In the rows, 100 means zero.
Named moves, each a turn or a mirror, and the order they were made in; the first pair answered
Q_573 (before -> after):
[ 96, 108, 111,  98, 106, 105,  77, 111,  94, 107,  95,  82,  85,  89,  90,
 111, 116, 105, 103, 106, 120]  ->  [100, 108, 116, 103,  93,  98,  81, 107,  98,  92,  97,  77,  85,  88,  86,
 107, 112, 114, 108, 113, 119]
[107, 110, 114,  97, 104,  94,  83, 100, 118, 119, 114, 121,  98,  86, 100,
  97, 118,  72, 110,  93, 103]  ->  [112, 116, 121, 102,  93,  87,  90,  91, 127, 109, 117, 116,  97,  87, 102,
  96, 111,  84, 118, 104,  97]
[ 98, 103, 121,  82, 109,  92,  82, 106, 111, 121, 101, 104, 100,  85, 113,
  99,  98, 105, 114,  88, 108]  ->  [100, 106, 126,  82, 101,  88,  88, 101, 117, 114, 103,  98, 102,  86, 112,
  96,  95, 109, 121,  90, 104]
[114, 111, 109, 104,  69,  73, 121,  92, 105,  84, 116,  85, 105, 115,  93,
  84, 103,  85,  95,  96,  97]  ->  [104, 104,  93,  97, 108,  96, 104, 100,  87, 111, 114,  99, 109, 117,  84,
  93, 109,  61,  81,  75, 111]
Q_102 (before -> after):
[111,  85, 105, 129,  86,  88, 143,  91, 126,  76,  83,  89, 113,  80,  86,
  99, 114,  82,  90,  84,  90]  ->  [102,  90, 117, 114, 105,  96, 130,  89, 136,  84,  81,  85, 107,  72,  87,
 100, 130,  85, 100,  70,  82]
[110, 116, 109,  90,  98, 121,  92, 102,  97, 112, 124, 123,  81,  95,  92,
 111, 104,  96,  85,  98,  95]  ->  [116, 115, 104,  96,  84, 118,  98, 106,  95, 110, 131, 123,  84,  99,  92,
 111, 100,  96,  79, 107,  95]
[ 67,  71,  78,  87, 140, 108,  95,  94, 126,  98, 108, 114, 102, 118, 103,
 101, 112,  94, 111, 114, 106]  ->  [ 76,  67,  67, 104, 124, 101, 106,  95, 120,  92, 112, 115, 109, 132, 106,
 100,  97,  96,  99, 126, 113]
Q_559 (before -> after):
[101, 115, 118, 110,  77,  96, 123, 100, 108,  81, 114,  97,  93,  94, 104,
  85, 103, 109, 102, 102,  85]  ->  [104, 115, 111, 117,  70,  93, 123, 102, 103,  81, 114,  98,  95,  98, 105,
  83,  93, 108,  95, 107,  90]
[ 97, 100,  78, 132,  89, 113, 123,  99,  76, 108,  93, 130, 100,  97,  91,
 126,  94, 100,  82, 112, 123]  ->  [ 85, 111,  88,  94,  93, 108,  86,  86,  66, 110,  94, 130,  80,  85, 114,
 127,  92, 127, 106, 120, 101]
[ 80,  77, 137, 121,  97, 106, 117, 118, 128, 133, 127, 113, 116,  79,  92,
 118, 101,  94, 106,  88,  75]  ->  [ 86,  71, 104, 130,  78,  99, 120, 124,  97, 131, 127, 130, 116,  97,  97,
 116,  74,  94,  87, 107,  91]
[ 97,  89, 116, 106,  97,  97, 106, 104, 111, 111, 116, 106, 105,  99,  90,
 120, 114, 104,  99,  94, 128]  ->  [ 99,  89,  98, 109,  90,  92,  98, 108,  96, 113, 119, 114, 100, 109, 101,
 121, 100, 110,  91, 106, 130]
Then:
(2 to 3 moves a pair)
[133,  91, 111, 114,  68,  85, 118, 103, 119,  79,  99,  81, 103,  98, 110,
  77,  91, 128, 100, 124,  90]  ->  [134,  82,  98, 118,  65,  89, 120, 105, 106,  85, 100,  89, 109, 102, 107,
  80,  83, 123,  88, 126,  98] -> Q_573 then Q_102 then Q_573
[102, 106,  89,  81,  86, 103,  89,  93,  46, 100, 108, 120, 102, 102,  88,
  93,  80, 115,  98, 112, 117]  ->  [104, 102,  84,  93, 101, 108,  99,  92,  50, 105, 110, 122, 110, 100,  77,
  95,  86,  96,  85, 101, 127] -> Q_559 then Q_102 then Q_573
[ 84, 109,  81,  76, 157, 100,  65,  90, 101, 129,  88, 101, 119,  80, 101,
 120, 131, 118,  92,  71,  84]  ->  [110, 106, 111, 128, 104,  83, 132,  82, 149,  91,  95,  75, 137,  81,  89,
 105, 138, 125,  99,  83,  78] -> Q_573 then Q_559 then Q_102
[ 90, 104, 141, 104, 136,  97, 116,  86, 127,  92, 126,  94,  95,  90, 107,
  90, 117, 100, 140,  93,  97]  ->  [108,  93, 105, 119,  91,  77, 123,  90,  97,  80, 130, 105,  89, 114, 125,
  87,  69, 119, 122, 135, 105] -> Q_102 then Q_559
[100, 109,  73, 141,  90,  92, 135, 127,  97,  94, 117, 106, 112, 119, 108,
 101,  95,  52,  80, 102, 133]  ->  [100, 127,  78,  92,  69,  76,  90, 112,  74,  86, 115, 108,  79, 115, 145,
  98,  66, 108, 110, 130, 101] -> Q_573 then Q_559
[118, 114,  60,  98,  48,  85, 105,  74,  98,  71,  92, 100, 117, 107, 132,
 110,  83, 130, 115, 118,  96]  ->  [113, 116,  96, 111,  60,  90, 126,  70, 142,  65,  88,  82, 125,  87, 113,
 106, 117, 116, 128,  93,  86] -> Q_559 then Q_102 then Q_559
